Each path below is one point turned by a fixed rotation once a step. After each direction that follows a path, write how fast that rotation turns it, in degrees a step (0 if it stays still).
Each turn is a multiple of 5 degrees from 10 to 175, or 0.
Each row of a path follows its step; steps can be skipped.
path 1
step 0: [ 12   6   8  -6   7  -9   1  -9  -7   4   6 -11  10   6  -3  -3   7   3
   8   6 -13  -3  -7  -5   2   3  14   7  -3 -10  -1  -5  -1]
step 1: [ -7  12   0  -2   1  -8   9   4  -4  -3  -2   2 -11   4  -8  -2   5 -10
   9  -5  10   1  -4  21   5   1   7  11   7   7  -2   1   1]
step 2: [ -5   1   2 -23  -1  -3  -4   0  -6   2  -4  -9   4   5  12  -8  12   6
  -8  -1  -4   7   2   2  -1   0 -12   4  -6   7  -4   3  11]
step 4: [  4  -3  -6  -6   2   3   8   9 -12  -2  18  -1  -5  -7   7   6  11 -13
  -7   3  -5   5   2   8  -8   7  11   6   5   6   4   1   0]
step 5: [  8 -12  14   1   0 -11   3  -1   1   2  -6  -6  -4   6   9 -13  12   0
   4   1   9  -1 -10  -6   0   3   1  -5   8   8  -2   9  10]
step 6: [  1   1  -5  -6   5  -4   5 -12  -5  -3  -7 -17  -8  -6  -2   0  -6  -5
  10  -3  -7   2  10   1  -5   6   4   8   3 -17   0   4  12]
step 7: [-10   6   9   1  -1  -3  16   0 -17  -5   0   5   6   6   2   5   7   4
  -9  -3  -4  -2 -12  16  -5  -3   4  -5   3  -6   0   7   4]
step 8: [  3  -4 -11 -10  -1  -2 -15  -5  -8  -2 -11  -4   0  -2  -8 -11   6   5
  -2   1  -1   5  -9   3  -1  11  10   1   1  11  -8  12  -2]
step 9: [  2  -2   6   4 -18  -3   7  -1  -2   5  -1 -19   3   1   1   4   6   2
   1  -6  -3  -7  12  11   9  10   7   4  -8   1  10  -2   5]
step 10: [  2   5   9 -16  10   1   2  -3 -12   5   9  -8  -5   6  -3   4   5   3
   3  17   5  -6 -13   1  -7  -1   8   6   3  -1   7  -5  -3]
step 11: [  5  14   0  -5  -8  -8   8  -4   7  -4  -1  -2   0   1   0  -9  12 -10
   4  -5   3  13  -8   3  10   6   6   7   5   2 -15   0   3]
[ 0 -2 -1 -3  2 -4 -4  0  3 -1  2  4 -3  4  5  0  1 -3 -3 -4 -2 -2  1  0
  3 -2  0  3  3 -2  3  0  0] | 35
[-5 -3  0  0 -1 -1 -1  2 -4 -2  6  0  1  0  0 -1  2 -1 -1  6  2  0 -2  1
  1 -3 -5 -1 -3 -1  4  1  4] | 135
[ 3  0  2  0 -1 -4  6  2  1  0  0 -1  7  0  4 -2  1 -1 -2 -2 -4  0 -1  1
  4 -1 -1 -4 -4 -1  1 -1 -2] | 160
[ 2  2 -2 -1 -4  2  3 -2 -1  3 -5 -1 -3  2  2 -4 -4 -3 -3  4 -1 -5  1 -1
 -1 -2 -3  2 -1  2  3  0  2] | 100
[-4  4  1 -1  2 -2  1  0 -1 -2 -3  2 -1  1  1 -3 -4  2  3 -2 -2  4 -2  3
 -1 -3 -4  2  1 -3 -4 -1  4] | 70
[ 2 -4 -1 -1 -4 -1 -1 -8  4 -3  1  1  3  2 -1  0  1  1  4  0 -3  2  1 -1
  0  0 -1 -2  0  4  0 -1  5] | 120
path 2
step 0: [ 11 -17  -4  -7 -10   6  11   0   2  -2   9  -6   3  -1   5  -3   8   8
   6  -3   9   8 -16   0 -12  -4   7   3   1  -6  -4 -10   8]
step 1: [ -5  -7  -3   0   1   7   5  14 -16  -6  -5  -5   7   6 -17   4   7  -8
   0  -3   6  -7 -11   6  -4   5   9   1  14   0  -3 -12  -3]
step 2: [  5 -10   2  11  -5  -2   0  10   2   9   8   8  -2  12   3   8   4 -12
  12  -5   6  -6  12   0  -6   1  10   9  10 -12 -11   0  -4]
step 3: [ 16 -14  -1  -4 -11   7   7  13  -4   0   9   4   7   1  17 -11   7  -2
   5  -5  -6   5  -4  -1 -10   8   4  -5   2   1   4  -7  -3]
step 4: [ -5  -4   3  -8 -13   8   4   8 -12   0  -4 -12  -5   2  -5   5  -1   4
   2 -12   5  -4 -14  11 -13   2  16  -5   2 -11   0  -6  -2]
step 5: [  7  -2   5   6   0  11   8  12  -6   3  14  11   5   2  -8   6   6  -4
   3  -4  13  -6   0   6   4   0  10   0  11  -8 -17   3   9]
step 6: [ 11 -14   5  12 -18   3   3   9   9   3   7   9   2   9  -3  -5   9  -9
  -2 -10  -5   0  -4  -1  -7   7   1   6  -2   3  -2 -16  -2]
step 8: [  9   3  -1   2  -8  13 -10  19 -15   5   5   4   2  -2  -1  12   3  12
   3  -6   3  -3  -1   6  -4   7   2   3   6 -15 -11   2   3]
step 9: [ 10 -15  12   6 -16   3   0  10   4   5   8   3   2   0 -10 -14   8  -4
  -2  -1   2   2  -8   5  -6  -2  12   8   1   1  -7   9   9]
step 10: [  3   2  -1  -2 -14  14   7  10   0  -1   1  11   4   9  -4   5  -7 -20
  -3  -3   1  -5 -11  11 -12   1   3  -4   5   7   7  -5  -9]
step 11: [ 12  -4  -7   3 -16   6   4   8  -1   2   0   6  -3   3   4  19   3   6
  14   0   3  -2  -2  13  -6 -11  -5   2  -2 -14 -10  -5   1]
[-1 -2  2  1  1 -6 -4  1 -1  1 -2  2  4  3 -1  0 -1 -4 -6 -3  1  0  0 -1
  0 -3  1 -1  4  2 -4  1  4] | 95
[-6 -4 -2 -1 -3  4 -2 -2  0  2 -4 -4 -1 -1  0  0  1 -5 -2  1  2  0 -3  2
  1  3  0 -5  0  3  0  0 -3] | 120
[-1  2  1 -2  0  0  2  0 -5  3 -7  1  2  1 -1  3  0  4  2 -1  3  1 -1  4
  0 -5 -1 -1  2  2  4 -4  0] | 110
